In the data rows, zero lies at 4.5, halfway between 4 and 5.
The rows are grouped in 2 different ways at once, and each row is in one group of each.
The table:
[5. 2. 2. 6. 4. 3. 4. 2. 7. 4. 6. 6. 4. 4. 7. 7. 4. 6. 3. 3. 4. 3. 4. 1.]
[6. 3. 0. 6. 5. 3. 3. 2. 5. 3. 4. 3. 5. 5. 6. 2. 7. 3. 1. 5. 6. 2. 5. 2.]
[6. 4. 9. 4. 4. 7. 6. 8. 5. 5. 3. 5. 3. 5. 4. 8. 1. 5. 7. 4. 5. 7. 5. 7.]
[3. 6. 0. 8. 3. 1. 5. 2. 5. 7. 7. 4. 4. 4. 5. 3. 7. 4. 3. 5. 4. 3. 3. 3.]
[5. 2. 3. 8. 4. 3. 3. 2. 6. 4. 7. 4. 4. 5. 7. 6. 5. 4. 3. 3. 5. 3. 5. 1.]
[4. 3. 3. 8. 4. 4. 4. 3. 7. 4. 6. 5. 4. 5. 7. 6. 5. 6. 2. 4. 4. 4. 4. 0.]
[5. 5. 9. 3. 5. 7. 5. 8. 5. 4. 3. 6. 3. 5. 4. 7. 1. 6. 8. 3. 6. 6. 5. 7.]
[2. 6. 0. 7. 3. 2. 5. 2. 5. 6. 8. 4. 5. 3. 5. 3. 7. 4. 2. 4. 2. 3. 3. 3.]
[5. 4. 9. 3. 5. 7. 4. 7. 5. 5. 3. 6. 3. 4. 3. 6. 1. 6. 7. 4. 6. 7. 6. 7.]
[4. 3. 2. 7. 4. 3. 4. 2. 7. 4. 7. 5. 3. 4. 7. 8. 5. 5. 2. 3. 4. 3. 5. 0.]
[5. 3. 3. 8. 4. 4. 4. 2. 6. 4. 7. 5. 4. 5. 7. 6. 5. 5. 2. 2. 4. 3. 4. 0.]
[5. 2. 2. 7. 4. 3. 4. 2. 8. 4. 7. 5. 4. 4. 7. 6. 4. 5. 2. 3. 4. 4. 5. 2.]
[2. 8. 8. 3. 4. 4. 7. 7. 3. 7. 3. 5. 5. 3. 2. 3. 4. 6. 8. 5. 3. 7. 3. 9.]
[3. 5. 0. 7. 3. 1. 5. 2. 5. 7. 6. 3. 5. 3. 6. 2. 6. 4. 2. 5. 3. 3. 4. 3.]
[3. 8. 8. 2. 3. 5. 7. 8. 2. 8. 3. 5. 5. 2. 2. 2. 4. 5. 8. 5. 3. 7. 4. 9.]
[6. 5. 6. 1. 6. 7. 5. 7. 1. 2. 1. 4. 5. 5. 3. 3. 4. 4. 6. 6. 5. 5. 5. 7.]
[6. 5. 9. 2. 4. 6. 5. 9. 4. 4. 3. 6. 4. 4. 3. 6. 2. 6. 8. 3. 5. 6. 6. 7.]
[5. 4. 9. 3. 5. 7. 5. 8. 5. 4. 4. 6. 4. 4. 3. 7. 2. 5. 7. 4. 5. 7. 6. 8.]
[4. 3. 0. 6. 5. 5. 3. 2. 4. 2. 4. 4. 5. 5. 5. 3. 7. 3. 1. 5. 5. 2. 4. 2.]
[6. 5. 9. 3. 6. 7. 6. 8. 5. 4. 4. 6. 2. 5. 3. 7. 1. 5. 7. 3. 4. 7. 5. 7.]
[5. 2. 3. 8. 3. 4. 4. 3. 7. 4. 6. 5. 4. 6. 7. 8. 4. 4. 2. 3. 4. 3. 4. 0.]
[2. 6. 0. 7. 3. 1. 5. 1. 5. 7. 7. 4. 5. 3. 5. 3. 6. 4. 2. 5. 3. 3. 3. 2.]
[5. 2. 0. 6. 5. 3. 3. 1. 5. 2. 5. 4. 7. 5. 5. 3. 7. 3. 2. 5. 5. 3. 4. 2.]
[6. 3. 0. 6. 5. 4. 4. 2. 5. 3. 4. 3. 4. 5. 5. 3. 7. 2. 2. 5. 5. 2. 4. 1.]
[5. 2. 2. 7. 5. 3. 3. 3. 6. 4. 7. 4. 4. 5. 5. 7. 4. 5. 3. 2. 4. 2. 4. 0.]
[5. 2. 1. 7. 5. 3. 4. 3. 6. 4. 7. 5. 4. 5. 7. 6. 5. 5. 2. 2. 5. 2. 5. 1.]
[5. 5. 9. 2. 4. 7. 5. 8. 6. 4. 4. 6. 4. 4. 4. 7. 1. 6. 6. 4. 6. 7. 4. 8.]
[6. 5. 7. 0. 6. 8. 5. 6. 2. 3. 1. 4. 6. 6. 4. 3. 5. 5. 6. 7. 5. 5. 6. 7.]
[5. 3. 2. 8. 4. 3. 3. 1. 7. 4. 7. 5. 4. 5. 7. 7. 4. 5. 2. 2. 4. 4. 5. 0.]
[5. 3. 2. 7. 5. 3. 4. 2. 6. 5. 6. 4. 3. 5. 6. 6. 4. 5. 2. 3. 4. 3. 5. 1.]
[4. 2. 2. 8. 4. 3. 4. 2. 6. 5. 7. 5. 4. 5. 8. 7. 4. 5. 2. 3. 5. 3. 5. 1.]
[5. 4. 9. 4. 5. 6. 5. 9. 5. 4. 3. 6. 4. 4. 3. 7. 2. 6. 7. 3. 5. 7. 5. 8.]
[6. 5. 7. 1. 7. 8. 5. 7. 2. 3. 1. 4. 5. 5. 2. 3. 5. 3. 6. 7. 6. 6. 4. 8.]
[3. 6. 1. 7. 3. 2. 5. 1. 4. 7. 6. 4. 6. 4. 6. 3. 7. 4. 2. 5. 3. 3. 4. 3.]
[5. 3. 0. 5. 6. 5. 3. 2. 4. 3. 5. 3. 5. 5. 5. 2. 7. 2. 1. 6. 5. 3. 4. 2.]
[3. 8. 8. 2. 4. 5. 6. 8. 3. 7. 4. 6. 4. 3. 2. 3. 4. 5. 7. 5. 3. 6. 4. 9.]
[4. 2. 2. 7. 3. 3. 3. 4. 7. 4. 6. 4. 4. 4. 7. 7. 4. 5. 3. 3. 5. 4. 5. 0.]
[6. 6. 7. 1. 6. 7. 5. 7. 2. 3. 2. 4. 5. 5. 2. 3. 4. 3. 6. 7. 4. 5. 5. 8.]
[2. 8. 8. 3. 4. 4. 7. 8. 3. 8. 4. 5. 5. 2. 3. 2. 5. 5. 7. 5. 4. 7. 3. 9.]
[6. 6. 7. 1. 6. 8. 5. 7. 2. 3. 1. 5. 5. 5. 2. 2. 5. 3. 6. 7. 6. 7. 5. 8.]
[3. 5. 0. 7. 3. 1. 5. 2. 5. 7. 7. 5. 5. 3. 6. 2. 7. 4. 3. 5. 3. 3. 3. 3.]
[2. 7. 9. 2. 3. 5. 5. 7. 2. 7. 3. 5. 5. 2. 2. 3. 4. 6. 7. 6. 3. 7. 3. 9.]
[5. 2. 0. 6. 5. 4. 3. 1. 5. 2. 4. 3. 5. 5. 6. 3. 6. 3. 2. 5. 5. 3. 4. 1.]
[4. 5. 9. 3. 5. 7. 5. 8. 4. 4. 4. 6. 3. 4. 3. 6. 2. 6. 8. 4. 5. 7. 5. 7.]
[4. 5. 9. 2. 5. 7. 5. 9. 4. 4. 3. 6. 4. 4. 3. 7. 2. 6. 8. 4. 5. 7. 5. 7.]
[5. 3. 2. 8. 4. 4. 3. 3. 6. 5. 7. 5. 4. 5. 7. 8. 4. 5. 2. 3. 4. 3. 5. 0.]
[4. 3. 2. 7. 4. 3. 4. 3. 8. 5. 7. 4. 4. 4. 6. 7. 5. 5. 2. 4. 4. 3. 4. 1.]
[3. 6. 0. 7. 3. 1. 5. 2. 5. 6. 6. 4. 6. 4. 5. 2. 6. 4. 2. 4. 2. 3. 4. 3.]
[6. 5. 7. 0. 7. 7. 5. 7. 2. 4. 1. 4. 5. 4. 3. 2. 5. 4. 7. 7. 6. 6. 5. 8.]
[5. 4. 0. 6. 5. 4. 3. 1. 4. 2. 4. 4. 6. 5. 5. 3. 6. 3. 1. 6. 4. 2. 5. 2.]
[5. 5. 6. 0. 7. 7. 5. 7. 3. 3. 1. 3. 6. 6. 2. 3. 5. 4. 6. 6. 6. 6. 5. 8.]
[1. 6. 1. 7. 3. 1. 4. 1. 5. 7. 7. 4. 5. 4. 6. 3. 7. 4. 3. 5. 2. 3. 4. 3.]
[3. 8. 9. 3. 3. 4. 7. 6. 3. 8. 3. 5. 4. 2. 2. 3. 4. 6. 7. 5. 3. 7. 4. 9.]
[5. 4. 9. 3. 5. 6. 5. 8. 5. 4. 3. 6. 4. 5. 3. 7. 2. 6. 8. 3. 6. 6. 5. 6.]
[2. 5. 0. 7. 3. 1. 4. 1. 4. 7. 7. 4. 4. 4. 6. 2. 7. 4. 3. 5. 4. 3. 4. 2.]
[5. 5. 9. 3. 4. 6. 5. 8. 4. 4. 3. 6. 3. 5. 3. 6. 2. 6. 8. 2. 6. 7. 6. 7.]
[4. 2. 3. 7. 5. 3. 4. 2. 6. 5. 7. 4. 4. 5. 7. 6. 5. 5. 3. 2. 5. 3. 4. 0.]
[3. 8. 8. 2. 4. 5. 6. 7. 3. 8. 3. 5. 4. 3. 2. 3. 5. 6. 8. 5. 4. 7. 4. 9.]
[5. 2. 2. 7. 4. 3. 3. 2. 7. 4. 7. 4. 3. 4. 7. 7. 4. 4. 2. 4. 4. 3. 6. 0.]
[4. 4. 9. 3. 5. 7. 5. 8. 4. 4. 4. 5. 3. 5. 4. 6. 2. 6. 7. 4. 5. 6. 5. 8.]
[2. 5. 1. 6. 3. 1. 5. 1. 5. 7. 6. 4. 5. 4. 6. 3. 6. 5. 3. 5. 3. 3. 4. 2.]
[4. 2. 2. 8. 4. 2. 4. 3. 6. 4. 8. 4. 4. 4. 6. 7. 4. 5. 3. 2. 5. 3. 5. 0.]
[5. 4. 0. 6. 5. 3. 3. 1. 5. 3. 4. 4. 5. 5. 5. 3. 7. 3. 1. 5. 5. 3. 4. 2.]
[6. 6. 7. 1. 6. 7. 5. 7. 2. 4. 2. 5. 6. 5. 2. 2. 4. 4. 7. 6. 6. 6. 5. 8.]
[3. 6. 0. 7. 3. 1. 6. 2. 5. 7. 7. 4. 5. 3. 6. 3. 6. 4. 3. 4. 3. 4. 4. 3.]
[5. 5. 9. 2. 5. 6. 5. 8. 6. 4. 4. 6. 4. 4. 4. 6. 2. 6. 7. 3. 6. 7. 5. 6.]
[5. 3. 2. 7. 3. 3. 3. 2. 7. 4. 7. 5. 4. 6. 6. 7. 5. 4. 2. 3. 5. 3. 6. 1.]
[2. 7. 9. 2. 4. 3. 7. 8. 2. 8. 4. 5. 5. 2. 2. 2. 4. 5. 8. 5. 4. 7. 4. 9.]
[4. 3. 1. 7. 4. 3. 3. 1. 7. 4. 6. 4. 4. 5. 6. 7. 4. 4. 3. 3. 3. 2. 4. 1.]
[6. 2. 0. 6. 4. 4. 4. 2. 4. 1. 5. 4. 6. 5. 6. 3. 6. 3. 2. 5. 6. 2. 5. 1.]
[3. 6. 0. 6. 3. 1. 5. 1. 4. 7. 7. 4. 5. 3. 6. 3. 7. 4. 2. 4. 4. 3. 4. 3.]
[6. 5. 7. 2. 6. 7. 6. 7. 3. 2. 2. 4. 5. 6. 2. 3. 5. 4. 7. 6. 5. 6. 5. 8.]
[6. 2. 2. 6. 4. 4. 4. 2. 7. 4. 6. 4. 3. 5. 7. 7. 4. 4. 3. 3. 5. 3. 5. 1.]
[5. 2. 2. 7. 4. 3. 3. 2. 6. 4. 7. 4. 4. 5. 6. 7. 4. 4. 3. 2. 5. 3. 4. 1.]
[6. 5. 6. 0. 6. 7. 6. 7. 1. 2. 1. 3. 6. 6. 3. 3. 4. 3. 7. 6. 6. 7. 4. 8.]
[5. 2. 3. 7. 3. 3. 4. 3. 7. 4. 7. 4. 3. 5. 6. 7. 4. 5. 2. 3. 4. 3. 5. 1.]
[5. 5. 8. 1. 6. 7. 5. 7. 2. 3. 2. 5. 6. 6. 3. 3. 5. 4. 7. 6. 6. 6. 5. 8.]
[2. 8. 8. 3. 3. 4. 6. 7. 3. 7. 4. 5. 4. 2. 2. 2. 5. 5. 7. 5. 3. 7. 4. 9.]
[6. 6. 7. 1. 7. 7. 4. 8. 2. 3. 2. 4. 5. 6. 3. 2. 4. 4. 6. 7. 6. 6. 5. 8.]
[6. 3. 0. 4. 4. 4. 4. 1. 4. 2. 4. 3. 7. 5. 6. 3. 6. 2. 2. 5. 5. 2. 4. 1.]
[6. 6. 7. 1. 7. 7. 5. 6. 2. 2. 2. 3. 5. 7. 3. 3. 5. 3. 7. 7. 5. 5. 6. 7.]
[6. 5. 7. 1. 6. 7. 5. 8. 2. 3. 2. 4. 5. 5. 3. 3. 4. 3. 6. 7. 5. 6. 5. 8.]
[5. 5. 9. 2. 4. 6. 6. 8. 4. 4. 3. 6. 3. 4. 3. 8. 2. 6. 7. 3. 6. 6. 5. 7.]
[6. 5. 9. 3. 5. 7. 5. 8. 4. 4. 3. 5. 3. 4. 5. 7. 2. 5. 7. 4. 5. 7. 5. 7.]
[6. 6. 7. 1. 6. 7. 4. 8. 2. 3. 2. 4. 6. 6. 2. 2. 5. 4. 7. 6. 6. 6. 4. 8.]
[5. 5. 7. 1. 7. 7. 4. 7. 3. 2. 1. 4. 6. 5. 2. 2. 5. 4. 7. 7. 5. 5. 5. 8.]
[5. 2. 0. 5. 6. 3. 3. 1. 5. 2. 3. 4. 5. 5. 4. 3. 7. 3. 1. 6. 6. 2. 4. 2.]
[6. 5. 7. 2. 6. 6. 4. 7. 3. 3. 2. 4. 6. 5. 2. 3. 5. 4. 7. 7. 5. 6. 5. 8.]
[2. 8. 8. 3. 4. 5. 6. 6. 2. 7. 4. 5. 5. 3. 3. 3. 5. 5. 7. 6. 3. 7. 4. 8.]
[6. 6. 6. 1. 6. 7. 5. 7. 2. 2. 1. 4. 6. 5. 2. 3. 5. 3. 7. 7. 5. 6. 4. 8.]
[6. 5. 9. 3. 6. 7. 5. 7. 5. 5. 3. 6. 3. 5. 4. 7. 2. 6. 7. 3. 5. 7. 5. 7.]
More rows, each followed by its group in each grouping, the strongest grouping first:
[5. 3. 0. 6. 5. 4. 4. 1. 4. 2. 4. 3. 6. 5. 5. 3. 6. 4. 1. 5. 6. 2. 5. 1.] >> q285 q470
[5. 4. 9. 2. 5. 6. 6. 8. 4. 4. 3. 5. 3. 4. 4. 7. 2. 5. 8. 4. 6. 7. 5. 8.] >> q372 q449
[5. 3. 0. 5. 5. 3. 3. 1. 5. 3. 5. 3. 6. 6. 5. 3. 7. 4. 2. 6. 5. 2. 5. 1.] >> q285 q470
[5. 5. 9. 3. 5. 7. 5. 8. 5. 5. 3. 6. 3. 5. 3. 6. 2. 6. 7. 4. 6. 7. 6. 7.] >> q372 q449
[5. 3. 3. 7. 3. 4. 3. 3. 7. 4. 7. 4. 3. 6. 6. 7. 5. 5. 3. 3. 4. 3. 4. 0.] >> q285 q449
[2. 9. 9. 2. 4. 4. 6. 7. 2. 7. 4. 5. 5. 3. 2. 2. 3. 5. 8. 5. 3. 6. 4. 9.] >> q372 q768
[6. 5. 7. 0. 7. 7. 5. 8. 3. 3. 1. 4. 5. 5. 2. 2. 4. 3. 8. 7. 5. 6. 5. 8.] >> q372 q470
[4. 5. 9. 3. 5. 7. 5. 7. 4. 4. 4. 6. 4. 4. 4. 7. 1. 7. 8. 3. 5. 6. 5. 7.] >> q372 q449
[5. 5. 7. 0. 6. 8. 5. 7. 3. 2. 1. 3. 5. 5. 2. 3. 5. 3. 6. 7. 6. 6. 6. 8.] >> q372 q470
[6. 5. 9. 3. 5. 6. 5. 8. 5. 4. 3. 6. 4. 4. 4. 7. 3. 7. 8. 4. 5. 7. 5. 7.] >> q372 q449
[2. 6. 1. 7. 3. 1. 5. 1. 4. 8. 6. 4. 5. 3. 6. 3. 6. 4. 3. 3. 3. 3. 4. 3.] >> q285 q768
[5. 2. 2. 7. 4. 3. 4. 3. 6. 4. 7. 5. 3. 4. 7. 6. 4. 5. 3. 3. 4. 3. 5. 0.] >> q285 q449
[3. 2. 2. 7. 5. 2. 3. 3. 7. 4. 7. 5. 4. 5. 7. 7. 5. 5. 3. 3. 4. 3. 4. 1.] >> q285 q449
[5. 3. 0. 5. 5. 4. 4. 1. 4. 1. 4. 3. 6. 6. 7. 2. 7. 3. 2. 6. 5. 2. 5. 2.] >> q285 q470
[4. 2. 2. 8. 4. 4. 4. 2. 6. 5. 7. 5. 3. 5. 7. 7. 5. 5. 2. 4. 4. 3. 5. 1.] >> q285 q449
[2. 6. 0. 6. 3. 1. 4. 2. 4. 7. 7. 4. 5. 3. 5. 3. 6. 4. 2. 5. 2. 4. 4. 3.] >> q285 q768
[3. 7. 8. 2. 4. 5. 7. 7. 1. 8. 3. 5. 4. 3. 2. 3. 4. 6. 8. 6. 4. 6. 5. 9.] >> q372 q768
[5. 4. 0. 5. 5. 5. 4. 1. 5. 2. 4. 3. 6. 6. 5. 3. 7. 3. 2. 6. 6. 2. 4. 1.] >> q285 q470
[6. 6. 7. 1. 7. 7. 5. 7. 3. 2. 2. 4. 6. 5. 2. 3. 5. 4. 7. 8. 5. 5. 5. 8.] >> q372 q470
[6. 4. 9. 1. 5. 7. 5. 8. 5. 5. 4. 5. 4. 4. 4. 6. 2. 6. 8. 3. 5. 7. 5. 7.] >> q372 q449
[5. 3. 2. 8. 4. 3. 2. 2. 7. 4. 8. 4. 3. 5. 7. 7. 4. 4. 2. 3. 5. 4. 5. 0.] >> q285 q449
[5. 3. 3. 7. 3. 4. 4. 2. 7. 4. 6. 5. 4. 5. 6. 7. 4. 5. 3. 3. 5. 3. 5. 1.] >> q285 q449
[5. 5. 7. 1. 5. 7. 5. 7. 2. 3. 2. 4. 5. 6. 2. 3. 5. 4. 6. 6. 6. 6. 5. 9.] >> q372 q470
[5. 3. 3. 6. 4. 3. 2. 1. 8. 4. 7. 5. 5. 6. 7. 7. 5. 4. 1. 4. 5. 4. 5. 0.] >> q285 q449
[3. 6. 0. 7. 3. 2. 4. 2. 5. 6. 6. 4. 6. 4. 5. 3. 6. 3. 2. 4. 3. 3. 3. 3.] >> q285 q768
[6. 6. 7. 1. 7. 7. 4. 6. 2. 3. 2. 5. 5. 5. 2. 2. 4. 4. 8. 7. 6. 6. 6. 8.] >> q372 q470
[2. 6. 0. 7. 3. 2. 4. 1. 4. 7. 7. 4. 6. 4. 5. 3. 6. 4. 2. 4. 3. 2. 3. 3.] >> q285 q768
[3. 8. 9. 2. 3. 5. 6. 7. 3. 8. 4. 5. 5. 2. 2. 2. 4. 6. 8. 7. 4. 6. 3. 9.] >> q372 q768
[4. 7. 8. 2. 4. 5. 5. 7. 3. 7. 3. 5. 4. 2. 2. 2. 4. 5. 7. 5. 5. 6. 3. 9.] >> q372 q768
[6. 3. 2. 7. 4. 3. 3. 3. 7. 4. 6. 5. 4. 4. 6. 6. 4. 5. 3. 3. 4. 2. 5. 1.] >> q285 q449
[6. 3. 0. 6. 5. 4. 4. 2. 5. 1. 5. 3. 6. 6. 5. 3. 7. 2. 2. 6. 4. 2. 4. 2.] >> q285 q470
[5. 6. 7. 1. 7. 7. 6. 7. 2. 2. 2. 4. 5. 6. 2. 3. 5. 3. 6. 7. 5. 6. 5. 9.] >> q372 q470
[5. 3. 3. 7. 3. 3. 4. 2. 7. 5. 6. 4. 4. 5. 7. 7. 4. 5. 2. 3. 4. 4. 5. 1.] >> q285 q449
[6. 5. 7. 2. 6. 7. 5. 7. 3. 3. 1. 4. 5. 5. 2. 3. 4. 4. 7. 6. 6. 4. 5. 7.] >> q372 q470
[5. 4. 0. 6. 5. 4. 3. 3. 5. 2. 4. 4. 5. 6. 5. 2. 7. 3. 2. 6. 5. 3. 4. 1.] >> q285 q470
[5. 2. 2. 8. 3. 4. 4. 3. 7. 5. 7. 5. 4. 6. 6. 7. 5. 5. 3. 3. 5. 3. 5. 0.] >> q285 q449
[5. 3. 0. 6. 5. 3. 3. 1. 4. 2. 4. 3. 6. 6. 6. 3. 7. 3. 2. 5. 5. 3. 5. 2.] >> q285 q470
[3. 6. 0. 7. 3. 1. 5. 1. 5. 7. 7. 4. 5. 4. 5. 2. 6. 4. 2. 4. 3. 3. 4. 2.] >> q285 q768
[5. 4. 9. 3. 5. 7. 5. 8. 4. 4. 3. 6. 3. 5. 3. 7. 2. 6. 8. 4. 5. 7. 5. 7.] >> q372 q449
[3. 5. 1. 7. 3. 1. 5. 1. 4. 7. 6. 5. 4. 4. 5. 2. 7. 4. 2. 4. 3. 4. 4. 2.] >> q285 q768
[3. 5. 1. 7. 3. 0. 4. 1. 5. 7. 7. 4. 5. 3. 5. 3. 7. 4. 3. 5. 3. 3. 3. 4.] >> q285 q768
[5. 2. 1. 7. 4. 4. 4. 2. 7. 4. 7. 5. 4. 6. 7. 7. 4. 5. 2. 4. 5. 2. 5. 1.] >> q285 q449
[6. 4. 9. 3. 5. 7. 5. 8. 4. 4. 3. 6. 3. 4. 4. 7. 1. 6. 7. 4. 6. 7. 5. 7.] >> q372 q449
[3. 6. 0. 7. 2. 1. 4. 1. 5. 7. 7. 4. 5. 3. 4. 2. 6. 4. 2. 4. 3. 3. 4. 3.] >> q285 q768
[6. 4. 9. 2. 5. 7. 5. 8. 5. 5. 3. 6. 4. 5. 4. 6. 2. 6. 8. 3. 4. 6. 5. 6.] >> q372 q449
[5. 5. 7. 1. 7. 8. 5. 8. 2. 1. 1. 4. 5. 5. 2. 3. 5. 4. 7. 7. 6. 5. 5. 8.] >> q372 q470
[2. 8. 9. 2. 4. 4. 6. 7. 3. 7. 3. 5. 5. 2. 2. 3. 4. 4. 7. 5. 3. 6. 5. 9.] >> q372 q768
[5. 5. 7. 1. 6. 7. 5. 7. 3. 2. 1. 4. 5. 6. 2. 3. 4. 4. 7. 7. 5. 6. 5. 8.] >> q372 q470
[3. 6. 1. 7. 4. 1. 5. 2. 4. 7. 7. 5. 4. 3. 5. 4. 6. 4. 2. 5. 3. 3. 3. 3.] >> q285 q768
[5. 4. 9. 2. 6. 6. 4. 8. 5. 4. 3. 5. 4. 5. 4. 7. 1. 6. 7. 4. 5. 6. 5. 7.] >> q372 q449
[5. 6. 7. 1. 7. 7. 5. 8. 3. 3. 2. 4. 5. 6. 2. 2. 5. 4. 7. 7. 5. 5. 4. 9.] >> q372 q470
[5. 5. 9. 2. 5. 7. 6. 8. 4. 5. 3. 6. 4. 4. 3. 7. 2. 6. 6. 3. 5. 6. 5. 8.] >> q372 q449
[6. 5. 9. 2. 4. 6. 5. 7. 5. 4. 4. 5. 4. 4. 4. 7. 3. 6. 6. 3. 5. 6. 5. 8.] >> q372 q449
[2. 5. 1. 7. 3. 1. 5. 2. 5. 7. 7. 4. 5. 4. 6. 3. 6. 4. 2. 4. 3. 3. 4. 3.] >> q285 q768
[3. 6. 1. 7. 2. 1. 4. 2. 4. 7. 6. 4. 5. 3. 5. 3. 6. 4. 3. 5. 3. 3. 3. 3.] >> q285 q768
[3. 6. 0. 8. 4. 1. 5. 2. 5. 8. 7. 4. 4. 4. 6. 2. 7. 4. 2. 5. 3. 4. 4. 2.] >> q285 q768
[5. 3. 2. 6. 3. 4. 4. 3. 7. 4. 7. 4. 4. 5. 7. 7. 5. 4. 2. 3. 4. 3. 5. 0.] >> q285 q449
[3. 6. 1. 7. 2. 0. 6. 1. 4. 7. 6. 3. 4. 4. 5. 2. 6. 4. 2. 4. 3. 3. 3. 3.] >> q285 q768
[4. 4. 9. 3. 4. 6. 6. 7. 5. 4. 4. 6. 4. 4. 4. 7. 2. 6. 7. 3. 5. 7. 5. 8.] >> q372 q449
[3. 6. 0. 6. 4. 2. 4. 2. 4. 7. 7. 4. 5. 3. 6. 2. 5. 4. 3. 4. 2. 3. 3. 3.] >> q285 q768
[6. 5. 9. 2. 5. 6. 5. 8. 4. 5. 4. 6. 4. 5. 3. 8. 1. 6. 7. 3. 5. 6. 5. 7.] >> q372 q449
[3. 6. 1. 7. 3. 1. 5. 2. 5. 7. 7. 4. 5. 5. 6. 5. 7. 3. 3. 5. 3. 3. 4. 3.] >> q285 q768
[4. 4. 9. 1. 3. 6. 6. 8. 5. 4. 4. 5. 3. 5. 3. 7. 1. 6. 8. 4. 6. 6. 4. 6.] >> q372 q449
[5. 4. 9. 3. 6. 7. 5. 8. 6. 4. 4. 6. 2. 4. 3. 7. 2. 5. 7. 4. 4. 7. 5. 7.] >> q372 q449
[2. 8. 9. 3. 4. 5. 6. 7. 3. 8. 3. 6. 4. 2. 2. 2. 5. 6. 7. 5. 3. 7. 4. 9.] >> q372 q768
[5. 3. 3. 7. 3. 3. 2. 2. 7. 5. 6. 5. 3. 5. 7. 8. 5. 4. 3. 2. 5. 3. 4. 0.] >> q285 q449
[5. 4. 0. 5. 6. 4. 3. 2. 4. 2. 4. 3. 6. 6. 5. 3. 7. 3. 1. 6. 5. 2. 4. 1.] >> q285 q470
[5. 2. 3. 7. 4. 4. 4. 2. 7. 5. 7. 4. 4. 5. 7. 7. 4. 5. 3. 3. 4. 4. 6. 1.] >> q285 q449
[3. 6. 0. 6. 3. 2. 5. 2. 5. 7. 7. 4. 4. 4. 6. 2. 7. 4. 3. 4. 3. 4. 3. 3.] >> q285 q768
[6. 5. 7. 1. 6. 7. 5. 7. 2. 2. 2. 5. 5. 6. 2. 2. 4. 3. 6. 7. 5. 6. 4. 8.] >> q372 q470
[4. 3. 3. 8. 4. 4. 3. 3. 7. 4. 7. 5. 4. 4. 6. 7. 4. 6. 2. 2. 4. 4. 4. 1.] >> q285 q449
[2. 6. 0. 8. 3. 2. 4. 1. 4. 7. 6. 4. 4. 3. 4. 2. 8. 4. 2. 5. 3. 4. 4. 3.] >> q285 q768
[6. 3. 2. 7. 4. 3. 4. 3. 7. 4. 7. 5. 3. 5. 6. 7. 4. 5. 2. 4. 5. 4. 5. 0.] >> q285 q449
[4. 3. 0. 6. 6. 4. 3. 1. 4. 2. 6. 4. 5. 6. 6. 3. 7. 2. 1. 5. 5. 3. 4. 1.] >> q285 q470
[3. 8. 9. 3. 4. 5. 6. 6. 2. 7. 4. 4. 5. 2. 2. 2. 3. 6. 7. 5. 4. 6. 5. 9.] >> q372 q768
[5. 5. 9. 2. 5. 7. 5. 8. 4. 5. 3. 6. 3. 3. 4. 6. 1. 6. 7. 3. 5. 7. 5. 7.] >> q372 q449
[5. 2. 3. 8. 3. 4. 3. 3. 8. 5. 5. 5. 5. 4. 7. 7. 3. 4. 3. 3. 5. 4. 5. 0.] >> q285 q449
[5. 3. 2. 8. 4. 4. 3. 2. 7. 4. 6. 4. 3. 5. 6. 7. 4. 6. 3. 3. 4. 3. 5. 1.] >> q285 q449
[6. 4. 7. 1. 6. 7. 4. 7. 2. 2. 2. 4. 5. 6. 2. 2. 4. 4. 6. 7. 5. 6. 4. 8.] >> q372 q470
[4. 3. 2. 7. 4. 4. 4. 2. 7. 4. 6. 5. 3. 5. 7. 7. 4. 4. 2. 2. 5. 2. 5. 1.] >> q285 q449
[5. 3. 1. 7. 4. 3. 2. 2. 7. 4. 7. 5. 4. 5. 7. 8. 5. 5. 3. 3. 4. 3. 4. 0.] >> q285 q449
[6. 3. 0. 6. 5. 4. 4. 2. 4. 2. 3. 3. 6. 5. 5. 3. 7. 3. 1. 5. 5. 2. 6. 1.] >> q285 q470
[5. 4. 7. 2. 7. 8. 5. 7. 3. 3. 0. 4. 5. 5. 2. 3. 4. 4. 6. 7. 6. 6. 5. 8.] >> q372 q470
[5. 4. 9. 2. 5. 7. 5. 7. 5. 4. 4. 6. 3. 4. 4. 6. 2. 6. 7. 4. 4. 7. 6. 7.] >> q372 q449
